In the data rows, the value 50 means zero.
Here are some rows, each followed by its group. Rows of different groups can look alike.
[47 74 51 57 42 63 74 55 51 49 56 37 75 48 71 41 59 68 34 49 50 56 49 46
 46 54 51 41 45 70 49 62] A
[48 45 53 49 60 40 40 47 57 40 44 53 47 42 54 55 65 59 45 58 65 47 51 40
 38 49 51 43 59 46 49 45] B
[46 62 43 67 63 67 47 48 42 68 49 36 53 59 64 58 65 50 43 45 76 43 53 41
 48 37 48 38 46 69 54 59] C
[48 59 55 41 41 43 51 41 33 58 54 55 32 55 33 34 52 56 40 34 55 36 53 61
 58 46 63 69 36 50 50 58] D
[35 57 51 36 57 50 49 43 41 66 54 38 35 60 37 41 61 44 51 36 73 41 57 48
 53 43 43 45 48 63 45 59] C
[49 56 39 54 36 51 57 63 50 56 79 34 52 56 45 30 38 55 51 46 49 60 41 47
 76 46 55 62 25 51 51 57] E
[44 50 55 50 38 53 57 65 46 59 61 43 65 56 43 37 51 55 57 49 29 46 38 60
 45 51 60 53 41 39 31 59] F
[56 51 73 43 52 40 55 40 53 37 39 48 59 49 59 52 38 61 49 44 53 54 44 60
 40 47 57 54 52 52 42 55] G
[54 41 51 46 78 56 55 45 58 24 52 42 53 36 38 61 45 75 69 67 71 29 67 40
 33 54 43 47 56 56 48 30] B
[48 49 59 45 62 37 48 55 59 43 39 52 48 31 61 56 52 43 61 71 46 38 69 45
 50 51 42 43 55 56 51 47] A
[48 59 45 62 40 72 54 59 53 71 51 38 69 68 41 39 45 51 47 49 42 61 47 50
 41 44 41 51 49 66 41 62] C
[30 46 47 53 23 53 31 48 55 63 53 50 53 67 49 55 55 31 53 48 24 61 53 73
 65 51 66 60 62 35 51 68] A
[44 66 45 72 55 39 46 46 68 50 52 44 50 47 41 40 49 47 27 68 39 82 63 34
 57 71 34 50 47 44 61 29] H
[42 57 47 49 56 55 53 55 41 70 38 50 41 46 42 55 55 51 52 52 59 41 58 49
 36 40 49 48 53 78 51 56] C
[43 66 69 43 50 46 57 50 47 47 53 47 57 48 51 49 47 45 53 51 59 50 52 35
 54 50 54 41 36 50 46 56] B
[63 47 46 52 38 57 49 49 62 52 66 73 51 49 43 37 38 63 48 54 53 67 55 59
 62 52 59 68 27 58 42 59] D
[58 22 65 38 49 45 41 59 53 39 50 49 65 50 63 39 59 47 64 70 43 44 33 66
 47 43 37 50 51 46 34 52] G
[51 49 61 40 42 31 65 61 60 48 67 58 47 29 52 53 47 75 52 57 50 43 65 42
 46 50 60 49 38 56 44 42] D
[67 45 63 47 53 46 33 60 49 36 67 55 43 52 52 46 54 55 46 63 77 41 40 31
 28 53 45 43 60 38 49 53] B
[68 55 37 43 32 56 64 60 60 41 72 55 67 63 55 30 39 57 43 60 39 65 27 46
 60 62 57 66 43 59 49 59] A
[46 65 37 56 51 69 36 61 40 59 57 49 59 55 40 40 61 52 63 70 46 54 54 44
 51 54 49 42 51 54 49 51] D
[41 77 56 63 57 32 60 60 52 58 47 49 50 32 53 44 44 48 56 59 54 57 64 35
 56 59 55 47 39 56 67 41] A
[53 53 56 53 60 48 65 48 37 66 42 42 54 42 53 56 58 58 40 53 75 32 66 38
 45 43 47 41 38 70 59 56] C
[54 57 40 60 58 50 29 49 62 60 44 58 68 48 37 44 53 56 48 56 32 62 53 41
 48 47 39 57 51 40 49 52] C
[48 47 57 52 51 54 58 48 56 52 55 57 51 43 60 48 58 68 50 49 49 38 65 48
 35 40 53 52 37 46 47 49] D
[59 37 62 48 61 47 46 24 54 43 31 55 50 46 53 58 45 53 47 36 52 36 51 63
 42 49 35 48 50 53 37 39] G
[56 50 42 37 44 56 49 38 61 42 56 44 69 49 46 63 49 60 55 45 35 56 39 71
 39 50 40 54 45 51 48 51] F
[71 52 45 62 59 56 38 58 58 53 42 64 53 27 41 66 37 47 57 59 50 58 49 55
 49 62 54 37 53 46 52 46] B
[58 57 58 56 54 54 56 50 54 49 47 43 64 43 63 46 44 49 43 60 47 59 40 66
 33 59 57 46 56 61 49 62] C
[51 58 31 46 37 56 47 51 52 57 66 44 60 65 30 22 50 61 47 44 44 54 45 57
 55 53 45 54 55 48 38 51] A
[53 61 36 42 44 56 61 34 50 60 74 44 59 59 35 23 46 61 39 34 42 51 51 49
 71 56 46 58 27 56 44 59] A
[36 57 53 50 64 43 33 55 42 42 32 47 51 51 61 49 63 41 55 52 60 62 52 47
 49 35 47 51 62 46 60 49] E
[61 50 56 49 42 66 56 59 31 52 37 44 56 60 64 62 49 40 56 47 44 45 34 46
 38 37 62 44 66 43 52 65] F
[49 40 45 35 31 61 51 57 47 57 57 42 70 78 47 41 52 50 45 53 34 57 38 50
 53 44 58 48 57 32 43 68] F
[60 47 66 37 55 45 63 48 58 36 36 56 51 42 55 41 39 55 62 57 39 48 52 66
 38 48 43 53 57 48 48 48] G
[48 30 57 36 51 22 67 67 45 42 45 39 43 48 61 52 44 49 75 51 44 39 52 44
 62 38 54 48 49 46 49 42] G
[59 56 50 58 53 53 43 56 46 49 65 48 44 39 53 59 50 44 62 41 55 57 52 43
 35 56 64 45 67 48 44 48] B
[66 34 63 36 44 40 45 54 44 39 49 60 36 46 66 51 61 42 57 48 52 41 34 60
 58 52 44 49 42 36 44 55] G
[65 48 64 34 65 39 50 55 51 43 37 50 52 41 77 44 39 47 56 55 58 46 45 52
 40 51 34 53 49 46 49 45] G
[52 62 49 39 52 45 68 48 51 66 51 34 38 52 38 31 63 57 58 36 64 33 67 53
 50 44 61 48 45 68 44 59] C
[35 64 34 52 68 66 54 41 49 60 55 63 62 51 36 55 56 67 50 54 62 31 58 53
 48 48 31 50 39 64 39 51] C
[41 52 52 49 49 40 62 30 70 46 72 61 55 41 41 54 54 59 34 51 40 50 61 56
 54 69 36 51 42 53 35 37] H
[60 45 46 48 66 62 53 51 51 48 43 55 61 45 75 52 61 54 46 63 47 54 44 44
 35 47 51 58 48 62 61 62] A
[46 44 32 53 47 45 38 41 49 48 60 50 55 65 45 44 50 47 36 38 58 51 48 53
 70 58 64 56 33 57 50 55] D
[44 62 39 71 42 59 56 48 70 52 63 48 55 47 29 51 32 51 52 54 44 72 56 41
 39 63 48 58 62 53 60 31] H
[50 49 47 54 63 55 45 31 56 55 58 60 54 52 32 65 68 52 52 43 53 45 55 61
 45 45 44 45 55 56 38 38] A
[66 44 43 52 39 53 65 44 62 51 57 59 52 44 43 58 50 59 53 68 34 67 44 41
 42 55 38 55 52 66 42 50] H
[38 53 58 62 55 50 31 42 42 57 41 49 40 52 51 54 58 36 43 43 56 39 48 62
 49 46 49 64 49 44 41 52] E
[48 50 52 55 52 56 51 53 55 44 58 63 56 37 59 56 59 50 62 53 47 38 55 46
 48 42 41 55 45 55 52 48] D
[56 64 47 52 43 29 65 66 62 45 54 56 39 32 56 53 36 50 60 63 40 50 67 46
 49 53 59 47 72 44 65 47] B
[66 37 52 53 43 50 64 42 73 62 72 56 52 47 49 46 45 62 42 66 41 68 57 53
 36 63 43 55 61 65 43 46] H
[51 54 57 38 56 33 59 61 49 43 40 51 49 42 59 43 42 57 51 55 41 43 54 58
 39 58 28 39 36 55 40 31] G
[52 61 41 47 49 65 49 47 45 69 53 39 66 66 45 38 56 64 54 41 62 45 47 48
 39 36 49 47 44 65 53 62] A
[42 61 53 48 48 69 53 57 30 75 33 23 53 59 60 47 65 41 58 34 54 45 45 51
 48 19 51 63 68 61 45 65] C
[38 38 62 43 53 37 64 49 48 43 66 52 31 36 66 61 44 37 54 36 58 34 62 27
 41 47 64 37 54 48 43 40] D
[47 40 43 68 48 70 49 38 48 56 59 49 53 60 56 55 51 50 36 51 59 56 42 49
 60 44 43 51 41 65 45 59] A
[46 63 71 73 53 45 54 59 58 62 39 47 48 33 51 53 54 47 45 52 43 71 56 34
 43 73 55 49 49 41 50 40] B
[38 67 34 64 59 53 45 67 31 58 43 18 52 57 54 54 48 49 68 57 72 51 54 23
 42 39 59 50 66 62 76 59] C
[43 51 42 46 31 59 32 57 45 64 44 44 50 68 51 41 55 41 57 53 38 55 47 54
 59 42 64 53 58 57 52 68] F
[55 41 35 42 42 61 35 42 40 52 52 62 38 63 40 52 52 47 55 51 41 63 52 56
 50 66 49 57 58 44 60 54] D
[39 52 53 54 52 47 43 42 29 52 45 38 48 58 53 60 45 40 37 31 63 44 52 45
 54 36 58 44 53 49 58 43] E
[45 53 43 57 48 57 49 40 59 40 49 52 51 44 34 50 57 55 42 37 49 53 48 59
 42 43 58 51 58 49 37 50] A
[38 43 61 25 53 56 45 32 47 37 54 63 48 60 46 48 58 53 46 52 45 44 40 59
 56 54 66 44 44 49 63 64] D
[61 55 40 46 46 50 48 23 60 60 59 43 44 46 34 45 57 54 53 43 48 63 48 64
 42 52 52 72 60 69 52 48] H
[38 55 54 68 52 39 71 46 55 43 39 38 62 33 67 63 49 48 46 53 61 47 66 40
 51 46 40 50 35 57 59 42] A
[47 66 43 69 44 62 59 66 37 46 48 43 62 48 57 46 67 46 59 54 41 42 70 55
 46 35 66 57 51 60 58 62] A
[55 37 62 48 72 34 50 45 46 43 47 52 47 44 58 62 52 59 53 45 62 34 43 61
 53 54 40 34 42 46 49 23] G
[47 41 45 51 35 57 30 45 40 63 42 40 52 74 51 57 53 32 47 51 48 55 44 57
 39 44 58 54 62 38 50 62] F
[50 43 60 56 52 40 62 64 41 51 48 34 53 31 48 57 36 50 60 60 50 55 45 47
 52 60 49 48 37 33 54 40] G
[59 34 54 40 44 40 51 32 36 49 41 38 50 60 61 53 36 43 59 54 45 58 50 41
 47 41 62 43 43 39 57 47] G
[37 62 37 51 63 50 41 48 49 36 37 54 44 31 46 59 44 49 55 61 63 41 66 36
 42 53 50 44 46 46 51 44] D
[32 29 41 39 78 37 43 31 52 14 43 61 31 47 55 57 52 54 35 52 61 15 47 54
 61 60 33 29 37 57 52 40] E
[53 37 36 47 40 68 42 38 59 56 67 79 53 53 40 48 49 65 54 58 42 52 39 60
 56 51 49 52 31 44 38 50] D
[50 62 50 48 57 42 51 63 57 51 54 54 47 45 56 43 39 51 66 55 60 56 60 33
 40 39 58 40 43 49 50 49] E
[63 39 69 48 49 46 41 54 34 54 38 49 53 52 54 56 50 38 49 53 42 47 48 55
 52 46 48 50 59 37 54 32] G
[33 39 57 56 47 49 60 54 27 58 43 43 41 57 61 61 56 23 54 32 38 36 53 49
 50 41 42 60 49 39 52 51] F
[51 51 44 50 39 60 55 49 48 61 64 54 39 49 41 44 51 63 47 43 70 38 56 47
 39 39 51 45 36 59 55 50] D
[47 44 55 40 47 36 51 53 51 43 39 58 38 36 56 65 39 46 57 63 45 50 60 46
 59 58 38 45 50 57 49 35] F
[40 61 68 45 51 50 66 59 60 49 40 44 67 41 60 56 51 50 37 40 44 57 48 51
 40 52 57 37 48 44 48 50] F
[40 49 61 53 54 49 31 47 44 49 41 47 45 60 48 60 55 34 38 41 69 49 43 57
 43 43 51 53 50 46 47 58] E
[44 45 43 55 47 48 66 66 64 55 44 46 42 38 55 59 49 32 51 49 41 44 54 40
 49 59 52 41 49 44 44 47] B
[55 59 45 57 57 55 49 44 52 51 54 57 48 36 34 51 53 65 56 45 49 50 62 52
 50 43 39 54 48 53 40 46] D
[52 36 48 42 47 16 70 67 51 32 53 34 44 40 56 30 19 57 69 46 46 31 57 39
 55 60 48 55 53 54 47 22] B
[53 60 40 72 49 55 64 57 81 53 50 54 62 42 34 52 49 60 45 56 27 71 59 54
 52 62 42 52 62 60 35 44] H
[54 44 47 57 66 48 31 36 53 46 38 56 46 40 39 77 60 55 47 60 72 39 63 34
 39 46 66 49 53 39 50 42] B
[42 67 43 41 60 54 50 53 45 62 40 45 41 52 44 53 70 52 53 43 57 41 57 44
 39 34 55 33 73 63 48 57] C
[54 47 39 34 30 54 41 53 35 36 45 40 52 64 59 51 54 35 49 48 41 40 44 63
 51 47 55 39 64 45 58 65] F
[51 59 58 60 50 39 68 65 57 56 47 43 53 51 57 40 62 51 43 45 61 55 53 47
 45 39 43 51 44 74 49 44] C
[54 70 50 50 54 49 43 54 49 44 43 45 25 48 52 66 45 46 52 45 54 50 43 43
 47 62 66 48 79 37 69 60] B
[58 38 35 54 56 52 52 53 54 42 69 65 45 38 54 32 41 66 44 60 42 62 54 64
 60 62 38 57 50 64 53 42] H
Which 3 other groups have their centres nearest to the centre of group H, nearest first?
A D B
Which 5 groups are nearest to each row below, nearest first, going by the distance to the group's nearest row?
[43 51 58 40 27 43 40 52 40 50 47 46 38 69 57 48 39 32 55 46 38 59 39 56
 60 55 65 50 69 40 62 65]: F A D B G
[41 50 47 78 46 41 56 52 56 58 54 47 61 46 25 50 57 54 53 55 48 60 68 47
 49 62 38 56 47 55 52 38]: H D C B A
[49 49 68 40 53 50 46 39 37 48 31 43 31 57 58 64 55 39 51 36 62 50 48 44
 49 33 70 53 58 42 57 57]: E G F B C
[39 50 43 72 57 37 44 45 69 51 61 31 61 48 56 52 48 45 25 43 46 69 70 42
 59 78 34 60 47 55 54 33]: H B A D C
[41 40 36 47 52 53 59 47 50 38 63 47 68 46 54 54 63 52 55 50 56 37 65 39
 43 35 51 42 44 44 36 45]: D B A E C
[51 58 30 52 52 68 47 70 35 51 48 60 58 58 47 38 59 51 44 46 54 48 37 62
 60 37 44 57 37 47 35 52]: A D F C E
[35 51 45 44 41 57 39 46 37 49 43 41 53 55 62 73 58 28 28 35 54 41 39 37
 53 53 51 30 51 56 60 62]: E F C A B
Which 4 groups are nearest to each row below, nearest first, going by the average distance to the group's rows?
[39 47 46 56 37 49 46 56 46 52 58 68 30 46 37 33 52 56 45 56 47 57 51 54
 76 50 44 50 39 47 45 47]: D H E A
[44 45 61 56 57 51 53 53 38 54 37 55 53 57 55 55 65 39 51 55 71 46 41 44
 59 26 61 42 51 51 52 57]: E C F G
[46 52 43 51 31 53 47 51 44 52 75 62 43 50 36 26 46 63 52 53 33 54 57 42
 56 57 44 72 34 46 60 49]: D H A F
Which 5 groups are nearest to each row below, nearest first, going by the distance to the centre of the group?
[55 50 33 55 34 56 48 48 60 49 59 57 60 65 45 32 40 51 46 43 39 68 38 52
 61 57 53 59 48 62 44 52]: A H D F E
[62 61 21 52 50 60 51 43 48 38 68 61 54 57 38 27 34 77 39 49 62 55 43 50
 48 62 55 55 45 65 55 54]: D A H C E
Which 4 groups are nearest to each row below, nearest first, going by the distance to the centre of the group?
[43 35 50 51 52 53 40 16 53 47 53 63 50 49 38 37 61 55 36 44 44 55 47 73
 51 73 53 62 47 48 45 46]: D H A E
Which 3 other groups have their centres nearest to the centre of group G, nearest first?
B E F
Group B spreads out most along one direction. Which 3 other groups' directions of most spread are closest to that one, closest first?
G E F
Which 3 other groups have their centres nearest to the centre of group D, nearest first?
A E B
Which 3 other groups have their centres nearest to the centre of group A, nearest first?
D C F
Group G spreads out most along one direction. Which 3 other groups' directions of most spread are closest to that one, closest first?
E B F
Group A spreads out most along one direction. Which 3 other groups' directions of most spread are closest to that one, closest first?
D F E
Which 4 groups are nearest to each row below, nearest first, going by the distance to the group's nearest row?
[48 71 59 47 58 47 45 58 40 60 37 50 38 54 46 56 54 34 49 48 62 53 51 50
 45 44 70 62 63 47 58 47]: E B C G
[49 56 53 45 67 56 22 49 44 54 28 55 50 55 51 54 64 50 49 52 62 40 48 60
 43 44 55 51 52 47 49 65]: E B C F
[31 40 47 54 54 59 44 50 39 76 56 20 49 58 41 61 61 49 52 40 53 35 59 40
 44 29 54 57 46 63 48 41]: C E A D
[35 42 54 58 40 42 38 50 42 68 44 35 43 55 39 62 52 33 51 38 52 48 49 48
 50 51 45 45 44 39 37 33]: E F G B
[49 59 45 55 65 68 59 62 44 55 62 30 61 54 52 47 61 56 56 47 64 43 52 49
 41 31 39 43 46 65 41 54]: A C D B
[63 58 51 40 38 62 45 61 45 33 45 52 53 56 66 51 39 40 40 46 49 71 33 54
 53 44 72 53 62 40 62 72]: F C B G
[44 59 36 47 30 45 49 62 54 50 65 59 53 56 36 26 44 55 49 51 39 57 44 49
 70 61 41 67 39 53 59 50]: E A D H
[55 40 53 44 47 47 34 43 39 37 42 52 43 49 55 55 46 55 53 43 47 45 47 73
 36 48 57 44 58 31 50 63]: F G E A
[54 51 63 53 62 25 47 48 44 53 47 43 46 46 48 57 44 54 39 47 54 41 45 41
 53 59 39 43 36 51 62 31]: G F B E
[60 54 55 53 43 48 62 45 55 64 59 53 48 40 49 48 50 62 50 39 62 39 49 53
 37 46 44 47 41 53 41 50]: D C A B
[53 51 32 47 50 70 36 50 38 51 38 76 53 59 48 40 47 53 50 64 41 66 53 56
 71 58 62 64 52 43 63 66]: D F C H
[52 64 69 49 52 48 49 45 49 54 33 47 42 53 45 57 56 43 52 31 61 47 45 47
 54 37 69 54 57 35 49 58]: E B G A
Group D spreads out most along one direction. Which 3 other groups' directions of most spread are closest to that one, closest first?
A F C
Which 3 other groups have their centres nearest to the centre of group B, nearest first?
D E G
Which 5 groups are nearest to each row below, nearest first, going by the average distance to the group's rows?
[62 45 56 46 25 56 65 57 55 58 60 60 56 60 48 50 47 55 56 46 41 48 33 53
 70 48 50 46 55 58 53 67]: F D A G H
[62 40 49 50 45 63 33 41 38 45 29 57 52 65 58 62 52 27 53 48 37 44 44 58
 51 39 58 49 54 36 47 67]: F G E D A
